One vector is turned by the same rotation once a tick. Each row is the vector after some number of ticks, and that number follows the row.
The counts run from 0 to 533.
[129 201  98 115 146 145 154 112 136 142 136 146 126]	322
[126 154 102 110 154 166 165 158 161 121 117 143  97]	296
[165 116  79 137  88 155 117 111 102 118 148 154 111]	512
[169  91 154 122  97 159  82 125 110 116 128 109 142]	450
[158 114  77 131  84 155 118 110 107 111 142 148 103]	36
[119 120 108  93  71 124 129  96 105 125 158  94 126]	124
[162 121  88 156 121 168 126  85 125 130 144 162 141]	248
[114 149 176 103 116 151 149 158 141 145 140 112 172]	164
[116 199 143  94 148 138 154 127 149 151 134 113 143]	359
[129 166  74 111 147 151 165  94 147 128 139 138 111]	316
[179 133  89 136 136 160 100  88 126 117 124 136 103]	29
[138 140  75 106  72 128 126 106 102 119 147 127 100]	318
[155 130  71 146 127 169 133  86 131 123 143 162 122]	511
[146 114 100 124  71 157 121 162 104 106 139 152 101]	37
[149 172 127 131 145 177 144 163 147 134 120 164 127]	271
[134 120 120 139 146 189 157 156 165 125 131 162 135]	246
[128 118 117 122 119 182 152 185 148 114 126 162 113]	264
[136  87 153 125  82 169 131 169 120 121 137 131 149]	213
[131 123 106 115  85 165 144 182 121 112 133 152  97]	282
[132 144  94  99  66 119 129 113  93 126 154 111 111]	337
[106  99 163 103 102 162 156 163 149 126 140 107 159]	176
[146 158  71 123  93 130 132  87 110 126 147 138 111]	73
[120 132 106  92  86 148 149 172 128 108 125 126  82]	69
[155 129  66 141 129 165 133  86 131 117 139 154 114]	35
[149 187 118 121 154 166 140 154 149 132 116 156 115]	290
[149 185 100 108 125 122 121  74 115 135 139 114 123]	342
[148 200  92 126 147 153 144 115 136 141 132 158 117]	59
[116 196 118 107 127 147 166 160 142 144 135 146 117]	321
[133 188 119 118 136 156 159 162 141 141 128 163 115]	58
[159 105 115 106  92 160 110 163 121  96 113 135  87]	31
[118 144 175  80 121 143 135 161 138 130 123  85 142]	151
[122 167 165 111 147 156 146 115 152 157 142 110 181]	165
[118 126 185  93 131 160 139 163 152 128 122  91 149]	170
[123  91 146  88  80 137 124 122 122 115 137  77 136]	156
[135 106 181  92 100 144 105 149 123 121 126  81 145]	169
[126 142  76 100 116 130 137  66 135 124 147 104 113]	104
[106 160 137  79 148 149 165 131 166 129 124  93 124]	365
[142 132 136 110  86 123 109  84  98 138 150  93 159]	393
[176 103 136 135  91 161  74 137  99 114 128 137 133]	237
[123 141 182  86 104 143 128 163 123 130 128  90 149]	395
[136 117 124 109 121 178 138 185 145 105 112 148  92]	32
[155 135 131 156 144 173 130  91 140 146 148 150 176]	216
[128 149 143 100 164 147 143  86 163 140 131  89 157]	153
[178 126 120 135  93 154  88 134  98 113 126 143 114]	500
[118 192 151  82 133 137 150 161 142 139 124 108 128]	114
[138 155 128 117 118 128 128  62 123 150 155 104 172]	392
[151  91 155 116 111 175 112 181 140 107 116 126 126]	470
[129 103 142 134 147 193 152 161 168 122 129 144 141]	227
[138 123 185 122 112 168 118 171 135 134 128 121 165]	201
[161 169 119 148 162 181 130 124 144 136 130 168 144]	253
[172 100  93 122 108 162  96 114 113 105 121 128  94]	506
[125  99 149 124 112 184 150 175 145 123 135 139 152]	458
[144 152 129 108 117 126 111  63 113 144 143  90 160]	148
[138  95 127 132  94 146 119  70 114 138 157 111 167]	424
[131 167 115 122 129 171 158 174 144 131 133 176 121]	39
[103 156 119  84 116 149 173 167 150 118 124 120  97]	333
[145 146  90 122 168 173 149 121 164 121 116 150 105]	278
[163 153  93 154 141 169 128  98 130 138 145 174 139]	22
[157  78 152 109  94 161  94 136 119 107 123  99 141]	206
[152 159 116  91  79 119 102 143  97 117 126 116  95]	325
[114 171  91 112 142 167 178 130 153 131 134 146 110]	71
[123  75 159 113  81 157 130 157 119 121 143 113 155]	194
[147  96 136 116 115 183 127 186 143 110 109 135 114]	489
[138 124 122  75  89 118 111 111 110 109 129  74 106]	118
[177 125 121 147 153 168  99  87 136 133 126 134 154]	467
[139  73 132 119  83 155 116 107 118 118 150 105 152]	193
[155 149 127 117  84 150 112 178 102 113 125 149 103]	288
[120 165 145  83  76 121 135 162 106 130 141 101 124]	357
[143 145  79 140 156 178 153 110 162 126 130 159 114]	34
[138 194 115 106 162 156 143 136 158 129 119 137 101]	309
[135 104 126 130 155 167 139  76 161 134 141 110 166]	191
[147 113 133  97 113 134 106  72 122 129 135  78 146]	399
[183 141  93 150 106 155 100  98  98 128 143 158 131]	23
[153 141 151 129 119 179 121 194 133 127 122 157 133]	7
[136 157 133  90  71 113 113 129  91 126 142  99 116]	112
[133 141 124 133 120 186 159 176 146 126 132 171 127]	20
[152 116 151 111  91 130  93  95 100 130 146  91 163]	412
[166 150 101 137 172 173 121 100 156 124 117 146 115]	504
[175  99 103 138 133 171  99  83 133 115 129 135 128]	242
[126 185 129  97 108 145 148 178 131 130 127 142 105]	76
[109 147 112  84  87 142 156 171 130 115 133 122  95]	88
[112 169 164  82 147 142 150 142 156 136 121  96 140]	133
[178 149 106 146 146 167 101  94 132 133 133 157 134]	254
[103 173 108  93 138 142 179 111 150 144 146 121 136]	353
[131 110 121 131 133 160 144  66 145 145 153 114 173]	423
[150 138 159 131 161 187 132 148 159 135 117 138 156]	221
[120 128 137  68  92 128 138 151 129 113 124  80 105]	119
[128 106 171 110  78 152 135 162 119 134 145 117 164]	426
[133 148 154  85  77 118 111 137 100 129 137  89 127]	131
[142 125 126 126 157 191 147 167 168 120 114 150 121]	14
[125 179 113 111 118 156 170 176 138 129 131 160 112]	302
[153 128 140 115 117 133  99  69 116 140 142  88 166]	167
[143 130 142 128  97 174 127 192 126 129 127 159 131]	251
[128 108 131  81  81 126 119 118 116 114 131  69 118]	137
[144 118  93  98  85 141 120 136 110 103 126 119  76]	68
[134 152 117  98 145 131 122  62 142 130 133  80 137]	135
[125 119 105 102 115 132 136  55 131 132 153  88 147]	386
[142 141  64 129 129 152 137  83 138 117 140 140  97]	298
[133 114 125 125 151 194 152 167 165 118 118 152 121]	490
[121 173 118  88 151 149 159 148 159 124 116 123  98]	83
[142 103 168 121 141 181 130 168 160 125 113 121 147]	452
[156 138  72 132 145 165 132  85 149 111 127 148 107]	279
[116 177 138  83 148 143 159 149 157 128 118 104 107]	346
[142 116 129 133 168 189 147 125 171 127 123 145 142]	472
[104 135 134 110 147 152 170  94 161 145 150 112 171]	159
[153  70 144 119  99 167 101 150 129 104 125 117 125]	225
[168 106  78 137 125 165 107  89 129 109 129 144 109]	261
[136 112 185 108 131 171 125 164 147 131 119 104 152]	433
[188 130 108 138 109 158  85 102 104 117 122 144 123]	255
[177 162  99 139 167 167 117 100 148 128 113 155 121]	28
[150 140 153 139 169 173 127 105 161 144 124 131 175]	203
[152 144 147 122 133 174 124 186 142 119 107 149 112]	502
[107 110 160 110 130 172 163 146 170 128 134 106 162]	421
[142 165  86 113  92 123 123  83  99 125 156 120 116]	92
[185 131  98 130 108 152  83 112 110 107 122 138 100]	274
[131 168  69 124 132 144 152  89 136 133 146 149 114]	72
[145 111 131 130  82 170 132 186 118 122 137 159 124]	495
[115 119 158  74  92 137 124 150 122 113 125  74 123]	382
[165 173 104 140 162 171 130 116 147 135 124 162 125]	272
[169 124  93 140  77 157 100 123  99 121 146 158 115]	268
[125 203 128 100 147 144 153 133 147 141 128 124 121]	96
[132 139 143  93  67 115 114 124  97 132 146  92 142]	375
[141 125 141  87  88 121 105 106 110 119 130  67 128]	381
[131 186 108  96 165 145 155 119 158 133 120 120 107]	328
[171 141 111 119  89 144  93 152  96 114 123 143  96]	43
[127 102 159 118 149 185 147 159 167 121 123 121 151]	208
[130 156  91  96 139 132 136  67 138 125 140 101 115]	348
[135 126 121 105 138 139 119  56 141 131 137  81 148]	154
[132 123 167 116 164 174 139 135 173 138 123 114 165]	434
[126 174 141 112 141 136 141  72 140 154 148 107 173]	147
[150 133 135 129 121 136 116  68 114 148 151 106 174]	411
[162 179  93 113 122 127 107  77 113 126 132 127 105]	79
[132 125 189  97 118 154 126 166 138 130 124  98 156]	414
[119 173  77 104 136 136 165  78 140 134 147 130 119]	335
[115 131 135 128 145 164 160  90 154 151 154 123 184]	178
[140 178  97 107 167 160 148 117 160 123 117 139 102]	65
[149 141  64 130 109 147 129  85 119 116 149 145 110]	54
[154  68 127 122  98 156 103  92 124 117 135 100 146]	437
[134 128 161  95  72 123 106 135  99 130 137  84 147]	394
[149 142 144 139 151 159 126  80 143 151 140 125 182]	429
[126 133 111 108 118 171 158 182 146 112 124 151  95]	527
[153 134  90  96  93 133 108 119 109  99 121 105  79]	312
[144 193 102 106 149 132 132  86 135 140 131 119 119]	97
[140 184 129  97 131 156 142 183 138 122 116 133 104]	308
[138 166 128 108  98 160 143 193 118 125 125 154 104]	533
[153 102 100 147 134 174 132  86 138 128 147 147 152]	229
[142 166  88 102 152 135 136  80 145 127 123 111 104]	329
[123 184 133  81 140 147 148 167 149 129 115 117  98]	327
[155 118 102 125  69 154 117 156 103 113 137 154 105]	513
[103 102 160  82  96 146 152 161 142 121 139  93 140]	157
[185  94 112 134 112 166  83 107 114 108 125 129 116]	487
[155 128 111  98  88 150 110 161 118 101 111 125  78]	294
[126 146 110 121 116 172 163 178 146 121 127 169 110]	283
[154 164 125 132 163 178 135 151 159 129 115 160 121]	27
[175 155  86 122 138 148 110  89 122 116 121 134 101]	292
[142 164 109 102  86 110 116  85  95 139 152 103 124]	111
[122 170 140  88 165 143 147  96 161 144 129  94 145]	134
[149 141 112 115  70 149 122 164 101 114 132 153  98]	532
[152 110 156 101  88 135  92 110 106 125 134  82 150]	168
[146 157 139 134 135 180 140 172 147 136 125 169 140]	252
[135  65 148 111  86 158 118 138 123 110 133 102 146]	438
[139 140 135 135 122 183 153 180 143 128 128 176 137]	496
[170 173  89 147 140 157 118  90 126 133 132 163 123]	517
[130 104 137 132 162 183 152 112 172 128 133 129 159]	209
[122 117 106  92  86 118 128  80 114 121 149  85 121]	368
[146 165 111 120 170 176 142 140 168 119 108 149 104]	522
[104 128 172 106 104 152 157 161 135 140 146 111 169]	408
[180 105 123 138 119 161  80  90 116 116 124 121 138]	468
[127 164 127 108  95 154 148 188 126 123 127 153 102]	57
[111 185  95 108 134 147 174 113 149 142 147 137 122]	90
[157 136 139 133 172 189 134 142 163 130 112 146 135]	240
[169  81 140 120  99 168  87 139 116 106 120 116 125]	469
[129 112 123 119  84 131 124  73 107 140 161  97 164]	161
[135 138 129 151 142 185 154 145 153 136 139 161 159]	478
[131 201 113 108 147 151 155 145 141 136 126 147 117]	77
[134 145 105 140 143 182 166 147 158 130 131 177 128]	265
[153 143 112 130 172 185 137 133 169 124 113 153 118]	259
[151 148 112  89  92 121 102 112 104 110 127  92  94]	99
[149  87 136 111 108 147 103  76 121 121 138  83 152]	418
[170 122 130 136 149 166 100  78 142 133 129 114 163]	204
[135 137 108 120 154 184 160 157 171 120 120 157 106]	33
[181 111 130 125  95 161  85 151 106 110 116 139 106]	256
[137 156 163 125 161 160 138 112 152 150 136 120 182]	184
[ 98 129 160  88  95 140 161 161 135 137 146 102 154]	389
[147  97 123 116 127 147 114  61 138 128 142  90 157]	173
[174 155 118 147 165 181 118 109 148 138 120 162 138]	9
[185 148  95 133 109 148  90 103 102 120 132 147 112]	518
[134 195 121 104 148 130 137  81 138 150 136 109 140]	360
[121 160 168  80 105 132 129 165 123 131 125  90 132]	132
[148 146 160 137 160 176 134 125 155 146 136 137 180]	447
[ 94 132 144  79  88 135 166 161 129 127 137  98 135]	370
[138  89 145 120  68 144 114 122 104 131 152 109 158]	425
[131 121 131 112 163 160 141  76 163 139 137  94 163]	172
[102 168 104  94 142 150 176 128 161 136 140 124 118]	334
[132 192  94 121 140 154 162 128 150 137 139 164 124]	303
[139  96 126  99  96 132 108  79 119 122 142  73 136]	155
[149 152 137 151 155 184 137 127 151 147 133 161 160]	234
[142 120 141 130 166 173 130  85 161 133 129 111 165]	435
[143  85 122 132 121 156 119  68 131 124 146 105 159]	192
[137 124  99  82  86 123 121 119 111 105 129  98  81]	331
[155 130 158 126 115 179 119 184 130 124 117 148 133]	483
[115 163 132 115 135 144 155  89 143 158 153 114 175]	391
[116 155 134  75 121 138 152 162 148 117 118  96  98]	101
[129 104 117 115 105 138 131  63 122 137 156  96 162]	405
[135 135  92  95  97 123 123  79 121 118 137  85 104]	349
[165 125  94 143 163 174 128  89 154 115 124 150 117]	260
[146 170 115 100 119 117 105  71 115 131 140  89 130]	361
[155  75 115 138  84 162 111 124 110 110 140 137 130]	475
[147 156 140 125 107 167 130 189 128 126 122 162 119]	270
[128 120 151 118 165 176 150 120 173 133 126 113 166]	190
[137 139  85 140 154 182 156 112 159 127 134 166 123]	510
[165 131 142 145 152 163 109  84 137 141 135 127 175]	448
[164 120 143 135  81 165 105 176 104 119 128 149 129]	6
[152 127 130 107 117 169 123 188 135 100 108 144  87]	276
[164 154  79 108 127 137 112  80 122 113 121 119  93]	311
[122 137  94 101 108 121 140  65 121 131 153  97 130]	123
[152 156 125 130 166 179 131 148 158 130 111 157 120]	503
[175 130  78 121 123 150 106  89 125 110 120 133  91]	48
[164  89 130 119  98 167  96 157 120 100 118 130 108]	488
[107 129 155  91  67 127 140 152 112 135 152  98 145]	144
[137 135 151 142 129 188 144 174 143 137 135 157 153]	233
[119 165 117  94  85 142 162 180 121 126 136 138 106]	320
[150 127 175 125 127 179 118 183 142 128 120 134 150]	220
[165 157  90 125 161 160 121  89 144 120 117 141 102]	47
[146 167 138 107 141 168 140 180 146 122 109 146 101]	45
[119 164  96  96 151 141 165  82 157 128 132 108 115]	103
[153 105 170 121  83 155  96 152 105 127 136 115 159]	200
[133 114 136 129 120 188 153 184 149 124 134 162 135]	1
[136  82 129 111  90 141 110  90 119 113 141  84 152]	174
[118 134 163 104 161 159 146 126 170 137 125  98 166]	171
[152  65 121 137  92 163 106 109 115 106 141 119 137]	456
[165  98  82 141 100 167 105  95 119 109 141 148 112]	17
[129 157  97 121 144 176 174 151 161 127 131 161 114]	528
[131 159  93 107  90 118 131  69 107 135 154 105 130]	355
[140 112 125 117 112 182 138 187 144 102 117 147  94]	508
[168 119  97 159 113 164 104  94 112 133 140 157 144]	4
[160 152  82 130 162 166 125  95 151 116 118 143 108]	523
[133 100 132 123 119 186 149 185 149 111 121 152 121]	245
[119 131 115 124 121 145 145  62 133 148 158 106 171]	160
[133 114 148 137 117 183 148 181 146 129 136 161 148]	477
[137 130 112  87  92 144 124 165 123 101 120 111  75]	313
[143  70 143 121  86 169 114 159 124 112 133 127 142]	457
[119 123 120 117 143 149 155  65 147 141 149 104 171]	404
[124 126  94  87  72 129 136 137 111 105 138 109  86]	87
[146 125 121 155 148 181 147 104 151 148 143 156 174]	460
[174  90 134 126 118 158  86  89 122 120 133 105 145]	205
[165 125 133 139 177 179 118 101 158 131 125 128 163]	222
[165 112  70 127 108 157 115  93 117 107 133 142  99]	280
[143 135 143  95  84 122 101  98 101 127 140  76 148]	149
[171 143 118 158 148 173 110  88 133 143 136 156 160]	235
[169 103 127 146  88 159  94 106 100 131 144 141 156]	462
[100 144 141  73 126 142 168 160 154 125 128  90 114]	120
[132  79 150  96  90 146 111 128 119 114 138  83 142]	419
[113 156 163 115 136 156 160 130 152 152 146 121 183]	409
[128 148 166 131 146 162 147 123 151 150 142 126 188]	428
[118 157 109  91 157 138 160  79 168 135 133  93 135]	366
[138 114 120 146 159 190 153 113 164 130 134 150 155]	228
[127 126  91  95  81 119 126  96 107 115 148  96 100]	105
[173 164  94 113  96 137  94 105  96 118 132 132  98]	61
[176 128 113 133  79 155  94 136  95 113 133 153 115]	24
[146 143 129 111 151 140 121  63 144 138 134  84 157]	398
[159  86  97 142 111 168 111  85 125 116 141 139 137]	474
[151 148  89 149 141 177 146 106 140 132 143 171 135]	266
[140 103 125 125  91 173 137 185 125 111 133 159 113]	19
[160 118 115 154 123 169 118  78 122 137 153 148 167]	461
[154  91 156 105  95 148  89 119 114 119 128  85 143]	187
[130 143 102  97  65 129 137 159 102 115 137 129  91]	319
[175 136 114 117  88 147  89 146  98 105 121 139  98]	519
[123 102 119  99  76 125 128  88 109 120 150  81 141]	387
[174 120 121 112  92 154  91 156 113 102 110 132  86]	275
[133 170  95 134 142 169 164 136 154 128 138 174 121]	284
[121 114 127  94  67 122 128 109  99 131 156  92 138]	143
[150 126 158 124 138 184 123 185 150 126 110 142 131]	239
[124 122 105 106  95 125 137  66 115 132 159  96 148]	142
[159 150 145 140 165 177 124 117 150 143 120 149 161]	466
[114 168  97 102 146 157 172 139 163 122 124 134 102]	315
[150 121 170 130 106 176 122 183 125 129 125 142 154]	464
[173 125 103 159 118 162 103  88 112 133 145 155 150]	480
[121 169 151  80  89 127 135 165 114 129 132 103 121]	113
[148 163 127  96  93 146 119 176 108 120 117 130  90]	307
[146 148 107  88 114 120 111  73 119 125 132  86 115]	117
[113 162 179  91 139 148 143 147 150 139 124  93 161]	396
[179 154  91 131 101 145  91 103  97 121 131 150 110]	42
[142 162  75 135 143 163 157 103 150 129 138 167 117]	529
[114 127 112  82  64 124 140 141 111 118 148 106 104]	106
[132 156 142 124 141 149 143  83 141 156 156 113 184]	410
[169 167  89 140 130 157 124  92 123 135 137 161 122]	41
[161 114  81 148 146 175 130  85 139 124 135 150 125]	16
[101 150 126  95 152 149 178 104 164 140 140 104 153]	140
[154 168 100  96 121 123 110  77 116 123 130 100 109]	98
[149 129 101 137 168 191 145 118 169 123 123 155 126]	15
[170 146  96 127  74 146 106 133  89 117 139 146 106]	287
[153 178 112 141 153 172 146 134 144 139 132 172 132]	516
[154  82 114 143 106 165 113  78 122 124 149 126 158]	211
[134  93 154  85  87 135 105 115 121 115 132  71 136]	400
[104 133 164  79 125 148 154 156 154 126 128  81 137]	383
[113 122 145 123 150 167 164 104 164 144 147 117 173]	422
[155  94 106 132  76 164 113 142 103 111 140 150 119]	494
[129 148 117  95  63 117 122 114  90 132 153 104 117]	356
[120 197 141  90 116 138 152 171 131 132 125 122 114]	95
[165 155  79 137 103 145 113  93 105 130 140 157 118]	286
[166 149 121 146 173 184 119 112 155 132 122 151 144]	485
[157 155 147 117 128 174 120 184 138 121 112 157 115]	26
[147 118 131 120 146 155 115  61 144 133 136  93 163]	417
[143 126  97 153 149 185 152 107 158 133 138 167 142]	247
[109 134 133  83  63 119 144 144 112 123 146  99 128]	125
[162 151 114  99  82 138 103 152 102 110 119 124  83]	62
[136 169 138  79 101 133 127 178 121 118 118 110  94]	326
[ 99 156 150 105 128 150 175 131 154 146 151 113 165]	390
[169 122 122 151 116 158  99  84 114 138 151 140 168]	217
[164 183  97 131 165 156 127 107 145 132 124 150 111]	291
[139 153 133  75  85 120 109 141 104 113 129  92  98]	344
[166  83 108 153  96 162 110  96 114 120 142 142 144]	230
[162 106 143 119 116 144  83  78 118 128 137  97 158]	186
[151 173 112 119 169 170 140 137 158 129 110 148 107]	46
[124 117 134 138 151 178 155 101 162 145 146 140 175]	441
[165  96  88 143  95 169 109  97 113 112 144 154 124]	493
[137  93 178 100 108 157 114 161 134 118 121  91 146]	188
[138 151  75 108 137 136 136  78 137 121 134 114 102]	85
[160 150 132 106 101 156 114 183 118 115 114 141  92]	44
[104 169 116  93 118 148 181 162 144 132 133 134 108]	89
[ 98 183 127  91 126 140 179 149 148 140 143 124 128]	108
[161 170  99 106  95 121 104  94  95 127 142 118 103]	324
[121 125 176 100  80 144 137 162 120 131 143  99 163]	163
[149 143 166 137 148 181 135 168 151 135 126 152 158]	465
[175 109 139 137 119 159  86  80 113 132 131 115 158]	449
[158 107  83 117  87 153 108 122 111  98 127 132  85]	525
[144 150  94 107  65 129 120 125  93 116 144 132 104]	74
[103 155 169  89 101 139 158 163 138 145 145 104 157]	145
[111 171 121  85 155 141 172 133 166 126 124 105 106]	102
[122  86 160 113 105 176 142 167 145 125 135 116 153]	439
[100 159 125  89 151 145 174 118 169 130 132 103 130]	121
[144 102 111 145 147 178 130  72 154 129 141 133 161]	210
[129 176 139  87  76 127 136 172 109 125 133 114 108]	94
[137 107 148 126 148 191 137 167 168 121 117 138 136]	471
[114 156 102 100 143 137 165  71 156 136 145 105 133]	122
[159 110 121 136  72 167 112 161 101 114 138 153 126]	250
[118 156 163  82  81 126 129 160 113 135 137  91 138]	376
[124 159 156 103 167 145 136  98 160 144 123  93 165]	397
[144 170 122 132 130 177 150 179 141 132 124 170 118]	515
[150 171  78 144 138 159 147  96 133 134 144 168 120]	285
[147 180  96 140 146 170 149 127 145 141 133 170 129]	40
[126 146 181 117 138 164 140 160 152 148 136 120 177]	183
[140 106 162 114  74 141 109 134  99 129 148 107 170]	181
[141 139 128 122  90 163 141 189 118 119 132 163 111]	514
[114 140 118 100 150 144 157  72 157 135 144  97 149]	385
[146 149 121  86  89 132 108 151 107 113 118 107  81]	81
[154 122 127 146 115 160 113  69 118 145 153 126 179]	198
[142 112 121 147 124 163 130  72 132 141 159 131 177]	442
[126 174  94 103 162 147 158  99 158 127 123 122 107]	84
[102 121 154 115 135 168 169 141 159 143 142 116 171]	177
[166 156 106 107  78 134 103 139  92 117 129 131  96]	306
[170  76 110 129 100 170  94 119 117 100 129 128 111]	243
[146 139 125  95 120 125 105  64 116 132 140  79 138]	380
[158 150 148 134 161 183 133 161 154 131 116 157 139]	484
[181 107 110 133 111 163  81 112 113 109 119 134 109]	11
[181 131 105 142 142 168  95  86 125 122 127 142 131]	10
[ 97 178 143  97 129 138 172 136 147 151 144 118 150]	127
[140 174 114  98 153 127 125  72 135 135 130  95 129]	116
[182 123 106 144 148 171  98  85 133 120 123 142 130]	486
[164 113 160 125 101 175 102 178 117 117 115 135 125]	238
[119 171  96 107 123 127 160  72 130 143 157 116 139]	354
[140 145 120 110 152 180 150 173 163 114 108 149  99]	277
[112 113 127  84  70 123 138 135 111 113 146  85 120]	369
[134 152 119 105  86 119 119  76 101 133 160  94 147]	374
[103 116 165  87 129 156 158 149 160 127 133  88 151]	402
[138 121 127 134 118 150 133  65 124 150 163 118 182]	179
